Each path below is one point turned by a fixed rotation once a step. After each direction that follows a path, write how fast that rotation turns it, in degrees a step (0 if it stays still).
Each turn is a multiple of 5 degrees from 10 to 175, or 0.
Each row of a path follows its step; steps can be skipped.
Rotation 1:
step 0: [  6   3  -2 -15  10  -7  -4  -1  10 -10  -7 -31  -8   3  -8  10 -21  -9
 -11   3 -14  -9  17   4 -11   3  -5 -10  24   2   4   2   3  -6 -20  12
   4 -22 -20  -9  -2  20   1   3   1   2]
step 1: [  5   4 -13  -2   1   4   8 -22   9  -5   4   1  -3 -21  -1  16   0  -4
 -20  20  -8 -12 -12   5   3  11   9 -25  -9 -10  27  18   3 -11 -13  13
  -9 -17  -9  -4  -5  -4  -6 -10   6   5]
step 4: [ 24  -8  -5 -11 -14   8   7 -11   6  -3   9  -6  -5 -12 -26   4  12  -5
  -7  22 -13  13  15   3 -17   6  -1  -7  -8   1 -19   6   8  15 -13   3
 -14   0  12  -1 -20  10  20   1   0  -5]
step 6: [ 18   5   9  -5   2  10  -6   4   9  -2  -4  10 -13  17 -15 -12   1   9
   4  -4 -24   9  14   0 -14   4  -1  -1   3  10  10  27  -2   9 -16  18
   2 -26  -5   1   7  15  13  -6   5  17]
step 8: [ -7  -5   3   9  11  -2  22 -20 -13  -2   0  26 -11  -3 -14   3   1  14
   9  11  -4   1 -11   2 -28  12  10  -9   2  -6   0  37  -4  -2  -3   1
  12  -9   5   1  -9  -4   2  -7 -16   6]
step 9: [-14  -1 -28   5 -16  -1   7 -11   4   4  -3  14   8   1   4 -27 -18  11
  15   2 -24  11  10  -8 -26  -7   8  -2  14 -10  -3  -2  10   1   5   8
   5   6   2  -4  -6   8  10  -4 -17  17]
step 12: [ -4  -8   6  -8  -3 -11 -10 -15   4   6   5  12   7   2  -1   3 -17  -9
  -9 -17 -14  -3  13  -4  -9  -6   5 -12   9  11  15  31   5  19  -6  10
   6   1 -15 -11  29  14 -14 -16  -9   3]
step 16: [  6  21  12 -15  -3   8 -15  -1   3  -7   3   0  -4 -13   7 -23 -13   0
  -6   3 -13   5   5  -9 -27  11   1 -14  19   8  -8 -12  15  22  -9   3
   1  16 -11 -13 -11  14   5  11   4  -8]
Directions:
[ -8 -11   2   3   1   1  -1  -1   2  -6  -2  -1  -3  -7   2  -3   2   8
   4   3   1  -1  -1  -5   3  -1   1  -2   1  -4   1   2   0  -1  -3  -4
   2  -2   1  -1   0   1  -2   0   2   3] : 60
[ 6  2  7 -6 -5  5  0  4 -1 -2 -1  2  0 -3 -6 -4  6 -1 -1  2 -1  1 -1 -2
 -2 -7 -2 -4 -3 -1  2 -1  1 -6  0 -1  4 -1  0  2 -6 -1 -2  0  3  2] : 25
[-5 -1  6 -3 -6 -6  3  0 -6 -2  5  3  5  5  0 -3  2  0 -2 -5  2  4  2 -2
  0  3  4  2  1 -4  3 -3  2  2 -2 -1  2 -2  1 -3  1 -2 -1 -2 -7  5] : 20
[-3  3 -1  3  4 -1 -3 -3  0 -1 -2 -2 -3 -2 -1 -5  4 -6 -1  4  0  5 -2 -1
 -4  3 -1  5 -5  7  4 -2 -3  1 -2  0  0 -4  8 -3 -1 -1  3 -5  1  4] : 155
[-3  3 -2 -2  4 -2  4  3  0  5  1  2 -5 -1 -5  3  0  6 -4 -4  0 -1 -5 -2
  2  0  1 -8 -6  3  2  1 -1  3  0 -1  4 -3  1  1  5 -8  1 -1  1  0] : 155
[-3 -2  4 -2  8  2  3  3 -6 -2  1  0 -2  6  2  2 -1  1  1  1  3 -3 -5 -3
 -8  2 -2  3  5  5 -1 -3  3 -4 -1  3  5 -2 -1 -1 -2 -1  2  2  2 -4] : 130
Rotation 2:
step 0: [ -2  -2  18  -6  -7   9   7   3  -3 -27  -7  11  -5  -2   0 -10   5 -18
 -18 -10   4  10   3  13   9   1  -9  -6   3  -7   9   5  -1 -15  10 -12
   3   4  31   7  14  21  10  -6   2 -12]
step 2: [ 14   2  11  -5  -3   4  18   8  -2   4   0  15   2  -3 -17 -18   0   6
 -20   4  -2  20  -1  -7  13   7   6  15  -6 -11   5   7  23 -12  -5  -2
  23  -8  12   1  12  10  15  14  -6   7]
step 4: [ 12 -20   6 -19 -10   8   0   1  10   4  19  -4  -3  15   8 -16   1  -8
 -11  -8   8  18  20   1  18  -8  15   3  -7  -5   4  18   5   0  23   5
  21   1   0  -6   3  12  -1  -4  -4   0]
step 5: [  8  10   9  -2   2  -8  -5 -26 -17 -21   0   7   8   0  -5  -2  -8  -6
  -8  10  -5  23  -6   8   9  13  -7   4 -13 -11  10 -18   0  -9  20 -11
   3  -1   8  11   9  25  -8   0  -3  -2]
step 6: [ -7   3  16   4   4  17  -4  15  16 -14  -5   2 -11   5   1   1  -5 -11
   6  -6   7  27   1 -23   9  -9   6  17 -10   6 -14  13  -3  -8   5  -3
  16 -14  10  -3   6  11 -10  -8 -17  -2]
step 10: [  7   2   5  -2   5   5   7 -14  11 -15  -4   9   0  -7   2  -4  18   1
  -6  16   0  36   8  17   6   3  -3   6  -9  10   0 -13   2  -9   2  -5
  22  12  -2 -20  12  18 -13  -2  -3   1]
step 11: [ 11 -15  10  -4   1  19  -3   6   6   0 -13  -5  -1   2 -16   4  -8  -2
 -17  -8  15  17 -11  -8   9  -7 -20  15  -3 -11   6   8   3  -2  23  -2
   7  -2  13  18  14   6  -1  -7 -23   3]
step 16: [  5  -7  13  -9   1   5 -14 -10   2  -4  17   2  -3  -8 -13 -15   6   4
  -8   0   9   9  -1   7  36  -4   0  10   3  -1 -10   1 -13   0  19   8
   6   1  23  14  10  17 -10   7 -16  -1]
Directions:
[-4  0  3 -5 -1  2 -3 -2 -1  6  5 -3  0  5  2 -4  2  2  3  3 -4  1 -5 -2
  0 -5  0 -1  6 -2  6  3  2 -1 -1 -2  5 -2  3  0 -7 -1  2  0 -6  4] : 145
[ 1 -3 -6 -1 -4 -5  0  0  6  5  2 -1  6  1 -1 -2  3 -5 -2  8 -3  0  0 -1
 -3 -2  4  6 -1 -6 -1 -4  0  1 -3  0  3 -2 -1 -2  1  3  3 -2  5 -5] : 135
[-3  5  0  4  4  3 -2 -1  7  0 -3  6 -2 -2 -5  0  1  1 -4  2 -3 -2 -6 -2
  0  0  2  8  1  0  0 -1 -1 -3  0  3  1  0 -5 -1  4  0  0 -1 -6  8] : 80
[ 0 -2 -1 -3 -2  6  2  1  1 -1 -2 -3 -2 -1 -1  8 -4 -2 -5 -1 -7 -1  0  1
  0  3  2  0 -2 -8  1 -4  4  2  3 -9 -4  0 -1  2 -2 -4 -1 -1 -3  2] : 175
[ 7  1 -5  0  1  0 -1  3 -6  2  1 -2  0 -1 -6  0  0  3 -4  3  6  2  0 -2
  4 -2 -1 -4 -3 -6  5 -2 -5 -2 -2  2  3  4 -7 -1 -3  2 -4  3 -1  3] : 120
[ 0 -4 -3 -3  0 -1  6  0  2 -1  1 -7 -3 11 -1  3  0 -2  0  0  2 -1  0 -3
  2  1 -3  4 -3 -1 -7  7  2 -3 -4  4 -1  3 -2  2  2  0 -3  1 -5  1] : 155
[-5  1 -6 -1  2  0 -1 -4 -4 -2  4 -1  3  1 -2  4  4  1  6 -4 -1 -3 -3  0
  2  5  1  1  1  2  1 -6  0 -1 -2 -4  7  2  0 -3  5 -1 -9 -3  0 -1] : 160
[ 2  4  2  0  5  4 -5  2 -3 -1  1  0  1  3 -1  4  3  2  2  5 -4 -3  6  5
  3 -6  4  2 -1 -2 -4  4  0  2  1  2  2  8  3 -2  2 -3  2 -4  3  0] : 120
Rotation 3:
step 0: [ 13 -22   8  -7   1  -1 -16 -18 -16 -13  -2  21  -2 -10  -4  -2  13  -5
 -12  -8 -13   2   3 -11   0 -13 -17  -4  10  -1  11  21   4  11   1   1
   6   3 -18  -7 -28  -8  -5 -11  14 -13]
step 3: [  8  -6  -2 -19 -12  11  -3 -19  13  14   7  14  -8   6 -24   6  13  -5
 -22 -14 -23  -3  -4  -6  -8 -12   4 -30   6   9   4   2  -4   1 -11 -10
   9   3   1 -13  12   8  -1  -3 -18  -4]
step 10: [ 12 -22  -4 -14   5   1  -6   1   4   9   5  -5   1  18 -20  -2  18  -9
  -1  12  -9  -1  -6   1  10 -12 -17 -27  -6   0   0  12 -17   2  16  17
  -7 -14 -13 -19   9  -2   8  -1  12  15]
step 11: [  8 -11  -3 -11 -11   0  17 -11  -9  15  -5   0  -2  18   1 -11  16  10
 -18  -4  -8 -14   7  17  11  -6 -20 -27   4   7  -7   1 -11   3  13   3
   5   5  -1 -24 -13  -2 -19 -11 -12  -1]
step 12: [ 25 -10   1  -9 -19  21  -3  -8  -6  24  18  -1 -10  30  -6   2  26  11
   1  -9 -10  -6   1  -5   4  -6  -3   9  -6  -3 -15  -4  -2  13  -5  16
  -2  -2  -6 -11   2   9   0 -14  -2  -2]
step 13: [ 14 -15  -4  -9  17  -5 -12  -7 -12  25   1  -2  -6   4 -23   6   4  24
   6 -21   1   9   4  12  -9  -1 -11  -4   0  -1  -6   8  -3   0  -5  21
  -7   6  14 -13  -4   1 -21 -24   0  -9]
step 14: [ 18   2  15   4  -8  -7  -7   3  -1  23   1   0   5   9 -20  -4 -12   1
  -3   6 -20   3 -14   5  -1  -4 -15   2  13  -8  -2  28   5  18   1  17
  -7   7  -3 -16   4  11   6 -20  -8 -22]
step 16: [ 16  -2   0   3  10  -7 -16 -11   5  21  -6   3  -6  -4 -17  -8  20 -17
   6  -3   1  10   4 -22  -6 -16 -13   0   5 -20   3  12   9  22  -7   0
   7  -8 -27 -15  -7   5   2 -11   7   5]
Directions:
[-2  2  3  3 -1  3  1  3 -6  0  4  1 -3  3 -7 -5  0  4  1 -1 -2 -3  0  2
  0  4 -3  0  2  0  1 -1  1  1 -4  3 -2 -8  2 -3 -9 -5  3 -4  2  1] : 25
[-5  9 -2 -5  0 -4 -2  2  1 -3  4  6  4  0 -5 -6 -1  3  0 -4  1  0 -2 -1
  1 -4  1 -1 -2 -3 -2  5 -6  2  4 -2 -2 -3  0  1  4  2  0  1 -1 -1] : 65
[ 2  0 -2 -1 -1  9 -4 -1  0  2  1  3  0 -2 -1  7 -1  3 -1 -3  2  3 -1 -3
  7  3  1  1 -4  1 -3 -4 -4  3 -1  0  3 -1 -2  0  4 -9  5  3  3 -5] : 125
[ 1  1 -1 -3 -1  3  3  3  2 -5  6 -9 -3  0 -1  2 -3 -5 -4 -2  4 -1  0 -6
  0 -3 -4 -2 -3  6  2  0 -2 -5  3  0 -3 -1  4  0  0 -3  0 -1 -5  2] : 20
[ 2  0 -1  1  3 -3 -1 -4  0 -1 -3  5  7  1 -3  6 -3  0 -2  2 -1 -5 -2  4
 -2 -3 -6  4 -1  5  6 -3  1  2  0  2 -8 -4 -2  0  1 -1  3  4 -4  1] : 70
[ 3  1  2 -1 -1  2  2  1  2 -3  2  3  9  2  1  0 -3 -6 -3 -3 -1 -3 -3  3
  2  5  3 -3  7  7 -4  3 -1  1 -1 -2  3  5 -4 -3 -2 -3 -1 -3  0  4] : 95
[-4  0 -4  1  2  3 -2  0 -5  0 -4 -1  0 -2 -1  6  1  4  4 -4  4 -3 -1  1
  4 -3  2 -5  3  1  2  4 -2 -1  0 -4  0  3  1 -1 -9  1 -6  4 -6 -1] : 170
Rotation 4:
step 0: [  2   0  12  -7 -26   4  11 -11  -8   2  -5  14 -27   3  10  -9   6 -15
   6   2  22   2  -7 -10  -4  12   2 -16  23   2 -10   6  -4   1  20  -3
  -5  15   9  -1  13   7   6  -8  -9   2]
step 2: [-11  14  -7   7  -4 -10 -23 -13  -5  -4  -9 -13  -3  -5  -1  25   5   1
  -9  -9   2   2   8   2   5  20  22 -11  -2  -7  -1  -1   3  -9 -11   1
  12  20  29 -11  -5  13  -1  11   5   1]
step 4: [ 10   6  -6   1  -4  -8   3   1   0  10  10   9 -20  11   7  -3 -24   5
   6  -6  -2 -23  -8  15  -7  -9   7   2   7 -19 -27   1   6 -13 -11  -2
   5 -14   8 -12   9   4 -10 -14  13 -11]
step 5: [-17  13   7   7   6 -17   9  -5 -15   3  11 -15  -4   5  26  18  -1   0
 -12 -14 -20   5  -4  -9  -4  10   9 -17   4  -3   8   3 -17  -5  -1   0
   1   6  20 -17   8   8 -15   3  -7  -7]
step 9: [-14  -2  -6  -2  -1  -1 -19  -4   1  15   7   1  -1  -5 -22   5  -3  11
 -23 -14 -12  -6  -9 -12   9   6  -6  14  20 -20   2   9   6 -17   5  18
  18   9  -1 -10 -14  -7   2   1   5 -12]
step 10: [  2 -10 -14   5 -14 -20 -18   4 -10   4  -4  -2   0   2 -10   2   9 -10
 -24 -20   8  -5   7   3 -23   6  -7 -18  -8  -7 -14   0  10  29   1  -4
   8   0  15  -9   1  -3  -9  -1  10  -1]
step 11: [ 19   9  10   1   4   6   7  -8 -13  -4  19  -8  -7 -10  13   1 -15   3
  -5  -3   2 -12  -6 -25  -9  -5 -19  -1   1   2 -25 -14  -4   3  23 -14
  10  -4   5   6  -1   4  -1   1  20 -13]
step 13: [-15 -13  -5  -9  25 -15   3   5  -2   7  -1  -1  -2  -2   7  17  24 -18
 -24  -1   9  13  11  -3  -9  13  -9 -16  -1 -12  -8  -9  -7  14   6  12
  -1   3   8  -9   4 -11  -8  -8  11  -5]
Directions:
[-6 -1  5 -1 -7 -3 -6  4  0 -6  5 -1 -1 -4  1 -4 -2 -2  1  3  1 -1 -4  4
  4 -4  3  0 -3 -3 -3 -1  1 -1 -3  5 -3 -3  6 -2 -6 -2  1  4  0 -1] : 140
[-6 -1  4  3 -3 -1  3 -2 -2 -3 -1  2 -1  4  2 -4 10  3 -3 -5  2  2 -1 -1
 -3  2  4 -7 -1  4  0 -3 -2  1 -3 -3  1 -1 -1 -5  4  0  0  4  2  6] : 140
[ 1 -1  2  7  0 -3  5 -3 -2  2  3 -7  0 -2  3 -6 -3 -2 -3  0 -5 -2 -1  1
 -7 -6  1  0 -2 -7  2  4  5  2  0 -3  3 -1 -2  2  2  2 -1  4  2 -2] : 55
[ 3  4 -2  4 -2  0 -1 -1 -3  2 -7 -4 -1  0 -3 -2  0  7  4  3  3  1 -1 10
 -2  3  1 -1  0 -3 -2  4 -4  3  5  1 -5 -1  1 -2 -2 -1 -3  0  5  2] : 170
Rotation 5:
step 0: [  3  -2 -22   2   0  -1  -7   2  -1   2 -12 -16   4  -2 -15  -7   7 -14
  24 -10   3   6  -8  -1 -10   3 -10  -3  -6  15   3  16   6  -6 -25 -14
 -25  -9 -14  -3   0  22  -8  -2 -13 -12]
step 1: [-15 -11  20  -6  22 -15   5   6  30 -19 -11   2  13  13  -3   4  11  -5
 -16 -14  -4  10   1   0  -3  -8 -10  -7   2  12  -8  13  11  14   3   2
   1   6  -7  -7  -9  16  -2 -14   5   9]
step 2: [ -6  -2  -6  -9 -10  -8 -10  -1  17  -5   0 -10  -4 -12 -13   8  12  19
  -1   6 -35   8 -12  -4  13 -14   6   4 -15  -3  -6   8 -10  -3  10  -1
  -1 -11   6   9 -26 -19   9  -3  -5 -11]
step 4: [  2  12  -7  21  -9   8 -11   9   0   8   6  12   4  -4   5  10   1 -12
 -22  -9  -1  -3  -2  -1   6 -20   3   2   4  -4  -9 -10  20 -13  17 -13
  31   9  -1   5   7 -16  -1  11  17  15]
step 6: [  3  -3   4   5   2 -10   7   2  -5  19  -4  17  -1  12  22 -12 -10   2
  -6 -19  16  -1   2  12 -24  17   6 -13 -13  -9 -21  -1  16   5  -7  13
  -3  -2  -4   1  12   9  -1 -14  11 -19]
step 9: [ 19  15  13  -5  15 -12  13  -3   1  20  -5   3   7  -7 -15   9 -19   3
   4  -6   5  -4 -12  -1  -5  -6  -5  -4  -3  12  19  -3  -3  -4   1 -15
   4  20  21 -17   2  10  20  12   7  14]
step 13: [ 18 -17 -19  -2  -7  -1   4   4   1 -19  16  -9  -2   1  17   2  14  -1
  -8  15 -30 -18  -5   0  10  -5   1   4   7 -13  -9  -2 -15   3   8  -3
 -13 -18  -7  -3  16 -15  -5 -11   1  -4]
step 14: [ 15 -14 -17  -6  -3   8   4  -5 -10  -8  -4   6  -1  -8  -1   1   0  17
  -6  -8  -3   3  -4 -16   5   9  -6  -6   3   3  10   8  -6 -32 -27  -5
  14  14   5   6  16  22 -17 -17   6   1]
Directions:
[ -4  -4  -1   3  -5  -4 -10   2   0   2   3   1   2   2   2  -6   3  -6
  -1  -1   2  -3   1   5   0   6   3  -1   3  -3   1   0   1   0  -2   0
  -3  -2   3   0   6  -1   2   6   1   3] : 55
[-3 -1 -5 -5  3  4  4  1 -2  2  3 -1 -4 -8  4 -2  4 -2  2 -1 -1  1  0 -3
 -2  0  6 -3 -2 -7 -1  3  1  1  1  2 -6  2 -3 -4  1  5  1  2 -5  3] : 135
[-3 -2  5  1 -1  5 -2 -3  1  0 -1  4 -4  2 -2 -4  2  2 -2 -1 -6 -9 -5  3
 -3  1  0  0 -6  1 -5  1 -6  4 -1  5 -2  2 -2  1 -4 -1  1 -4 -3  3] : 70
[ 5  0  2  2 -3  3 -2  2 -7  2 -2  3  5 -3 -4 -4  3  4 -4  1  2 -2  3 -5
  1 -7 -1  1  0  0  6  0  3  1  0  0 -3  7  0  4  4 -2  5  0 -4  2] : 65
[ 1  0 -3  1 -1 -2  1  5  4 -4 -5 -4 -1 -2 -2 -2 10 -1 -2  5 -8 -1  1 -3
 -1  2 -1  1 -2  3  0  5  5 -3  0  1  0  2  4 -3  0 -3 -3 -2  5  4] : 35
[-3 -4 -4 -1  3 -1  2 -5 -3  1 -4 -2 -4  2 -1  0  3 -3  4  8  2 -5  0  7
  1 -6  3  3  4  0  1  1  3  3 -3 -2 -1  1 -2  0  3 -2  1 -3 -1 -7] : 140
[ 2  2  1  0 -4  2  4 -1  8  2  0 -5 -2  2 -3  2 -1  2 -5 -1 -5  0 -1 -1
  5  1  8 -3  5 -5  4 -1 -5  1  3  4 -3  2  3  3  5 -1 -2  0  1 -4] : 70
